In the rows, 128 means zero.
First come named turns, each shown by rows before and after it. For each pair of rows after them, which turns, in which order, take the first row to the second? The first pair is done for you.
B (before |-> after):
[145 110 124 147 134 131 159 120 121 151 150 118 145 112 122 154 126 122
 123 125 127] |-> [115 107 126 120 129 141 151 133 133  99 121 121 121 133 131 117 162 116
 111 128 130]
[131 122 105 130 121 125 105 127 119 119 140 110 144 115 101 117 113 139
 161 122 128] |-> [138 123 106 118 121 113 120 131 128 121 123 119 145 120  92 116 134 125
 155 112 105]
[ 60 126 132 108 101  88  77  98 101 102 100 118  98 111 115  64 119 142
 207 163 137] |-> [117 130 134 132 111  57 113  77  93 180 122 131 143  81  91 120  94 133
 221 147  99]
[144 123 104 135  90 141  85 114 152 108 195 139 110  89 119 107  98 103
 122 133 159] |-> [176 126 110 119  94 107 139 117 165 135 164 160 132  86  96 123 133  72
 119 114  99]
Q (before |-> after):
[159 130 140 152 167 107 154 106 103 200 193 169 175 111 111 151 120 111
 174 121 114] |-> [103 125 132 158 158 148  91 108  90 147 217 150 140 122 142 115  92 147
 179 149 181]
[ 73 116 119  99 116 138 113 172 122  51  94 141  95 156 132  65 180 121
 122 141 138] |-> [147 121 127 103 129  94 186 163 133 133  80 163 139 134  97 123 196  84
 117 110  67]
[130 101 129 154 120 160  94 130 101  97 163 107 121 134 174 125  99 163
 138 128 164] |-> [115 101 130 119 117 141 118 148 122  59 110 122 107 153 164  84 163 134
 127 124 133]
R (before |-> after):
[ 96 126 147 151 139 143  62 101 123 131 114 114 116  86  90 106 124 138
 168 157 155] |-> [ 85 123 147 140 138 144  65 110 128 116  99 115 105  92  91  94 142 132
 161 156 153]
[137 121 119 124 146 170 162 170 133  99 115 127 117 161 154 157 149 100
  56 117 146] |-> [151 123 115 121 144 156 178 167 138 118 106 132 127 154 144 162 152  91
  61 111 125]
[144 112  95 166 174 113 136 116 121 135 172 126 115  82 139 116  78 128
 127 121 129] |-> [125 114  93 159 173 125 121 127 124 112 174 121 102  91 149  99  85 134
 119 127 142]
Pairs:
Between the rows of a pair lie two turns.
[159 132 106 128 115  85  88 122 130 134 144 147 151 124 133 136 117 132
 195 125  96] |-> [127 129 103 121 109 105  62 130 131  96 147 140 130 134 148 111 114 143
 190 137 122]
Q R
[191  91 162 144 146 150 109 156 132 135 129 144 135 138 163 154 168  93
 134  91 100] |-> [161  89 158 155 139 178  67 154 122 108 152 129 119 139 182 139 142 118
 141 107 143]
Q Q
[130 118 116 182 134 165  96 102 149 152 160 107 133 153 154 166  76 140
 146 149 146] |-> [109 116 126 123 130 140 138 132 182 101  78 126 114 182 141 109 177  92
 125 145  92]
Q Q
[151 158 100 164 119 137 121  85 111 192 148 107 151 109 161 118  54 167
 163 103 193] |-> [184 162 104 147 119  94 173  85 125 222 109 128 169 109 130 124  92 131
 164  86 130]
Q B
[112 116 124 113 124 167 103 156 159  84 109 128  88 157 131  93 169 117
 106 115 164] |-> [119 115 122 148 126 183  78 139 145 109 157 116  97 140 138 121 113 146
 116 119 194]
Q B
[147 119 116 141 129  97 153 117 118 136 130 116 150 130 109 145 118 122
 121 111 100] |-> [106 116 113 137 120 123 106 120 114  88 136  99 122 142 130 114 111 144
 125 127 144]
Q Q
[158 108 134 134 146 166 142 147 118 136 177 139 137 131 148 188 147 142
  71 120 149] |-> [158 106 137 123 145 161 157 154 125 126 159 147 133 136 144 181 168 131
  64 116 136]
R B
[119 126 139 138 120 169 113 135 121 116 163 122 110 135 157 137 106 142
  99 124 158] |-> [143 128 144 112 123 136 163 144 140 125 120 143 122 143 135 139 163 106
  89 109 104]
Q Q
[119 157 132 106 112  64 141 104 125 148  95 131 155 123  91  99 156 111
 193 130  71] |-> [ 85 153 130  95 110  87 116 118 128  96  86 125 126 145 109  63 170 117
 179 139  97]
Q B
[159 105 108  82 132 146 183 156 157 114  83 139 127 130 120 133 173  94
  59 105 105] |-> [184 109 107 136 142 165 153 129 125 175 155 123 147 100 130 194  82 134
  69 105 151]
Q R
[130 138 133 101 141 153 142 147 153  77 119 122 105 132 137  97 159  85
 112 136 102] |-> [171 147 139 121 143 123 163 123 143 139 132 132 140 107 117 135 134  75
 136 128  74]
R R
[ 92 150 131 126 147  85  91  66 143  95 115 124 114 137  95  91 121 122
 167 140 137] |-> [128 155 133 134 151  65 120  56 144 142 116 133 141 124  81 126 117 111
 168 127 108]
Q Q
[168 116 121 152 152 157 159 154 127 160 155 118 135 130 151 171 121 129
  59 110 151] |-> [174 118 124 135 149 142 177 157 135 158 136 126 137 131 143 166 144 114
  56 106 127]
Q B
[122 134 123 143 150 132 157 113 154  91  97 109 141 140 128  78 154 128
 123 149 134] |-> [149 137 127 153 155 113 176  98 149 133 102 116 165 124 115 103 140 121
 134 142 113]
R R
[165 131 130 147 141 135 148 119 125 180 160 127 151 108 142 184  94 135
 113 123 123] |-> [167 129 130 118 142 121 181 139 142 163 119 142 142 124 134 170 145 109
  92 112  92]
B Q
[136 142 199 119 147 154 139 189 150 104 136 143 124 125 117 100 152 119
  69 122 167] |-> [165 148 200 130 153 137 163 183 147 146 147 149 149 111 105 130 143 114
  76 112 145]
Q R
[139 132 131 123 121  74 130  78 146 155  98 140 151 112 113  96 119 124
 174 178  89] |-> [109 126 128 111 115  85 111  84 147 118  90 132 130 128 120  68 132 133
 174 188 104]
B R
[137 130 128 173 134 140  83 103 102 132 171 110 120 115 162 150  42 164
 137 144 186] |-> [130 124 134  90 129  94 159 144 150  79  53 147 106 153 133  89 190  89
 111 128  94]
Q Q
[ 99 125 129 107 121 146 107 133 130  90 122 121 106 145 144  99 132 148
 126 135 152] |-> [133 128 132 137 128 145 115 116 116 150 164 122 134 121 139 147  83 160
 134 127 156]
B R
[144 118 164 119 133 152 115 105  93 203 171 123 144  96 102 169  79 132
 125 100 123] |-> [139 113 167  72 134 137 161 136 123 171 108 144 135 124  89 139 164  92
  95  87  70]
R B
[ 80 125 129 118 123 142  98 129 130  67 102 103  99 159 149  74 141 138
 146 147 156] |-> [117 125 133 101 134 107 155 137 147 100  65 127 122 156 126  86 180  98
 140 125  94]
B B
[ 88 131 134  85  92 178 108 179 141  43 110 129  56 162 155  96 150 152
 122 144 152] |-> [204 138 145 126 114 124 193 151 137 192 136 153 139 111 111 212 117 127
 126 103  74]
Q Q
[139 126  98 154 142 129 114 103 118 109 135 129 173 125 131 107  99 148
 188 171 121] |-> [125 126  98 133 136 126 119 114 130  83 108 134 163 136 129  80 129 134
 181 170 112]
Q R
[ 80 133 122 105  88  51 118  94 113 102  81 113 150 148 125  20 173 106
 203 138  95] |-> [ 69 135 117 133  87  70  74  75  94 115 130  95 153 132 138  31 113 142
 223 148 142]
R B
[ 77 136 122 131  89 144  99 132 117  81 122  93 108 162 115 113 106 138
 103 138 165] |-> [146 138 132 132 101  96 172 129 126 151 102 120 154 145  81 169 126 100
  98 109  92]
Q Q
[ 82 133  99  93 102 170  79 183 147  83 148 130 115 145 158 115 109 136
  88 135 199] |-> [111 139 102 129 106 164  78 156 130 141 186 125 145 120 152 159  56 149
 115 132 203]
B Q
[158 123 120 145 137 151 151 139 120 162 152 127 139 124 133 165 125 126
 104 115 129] |-> [158 117 126 132 134 148 166 150 131 145 129 132 132 133 133 152 152 118
  89 110 115]
B Q
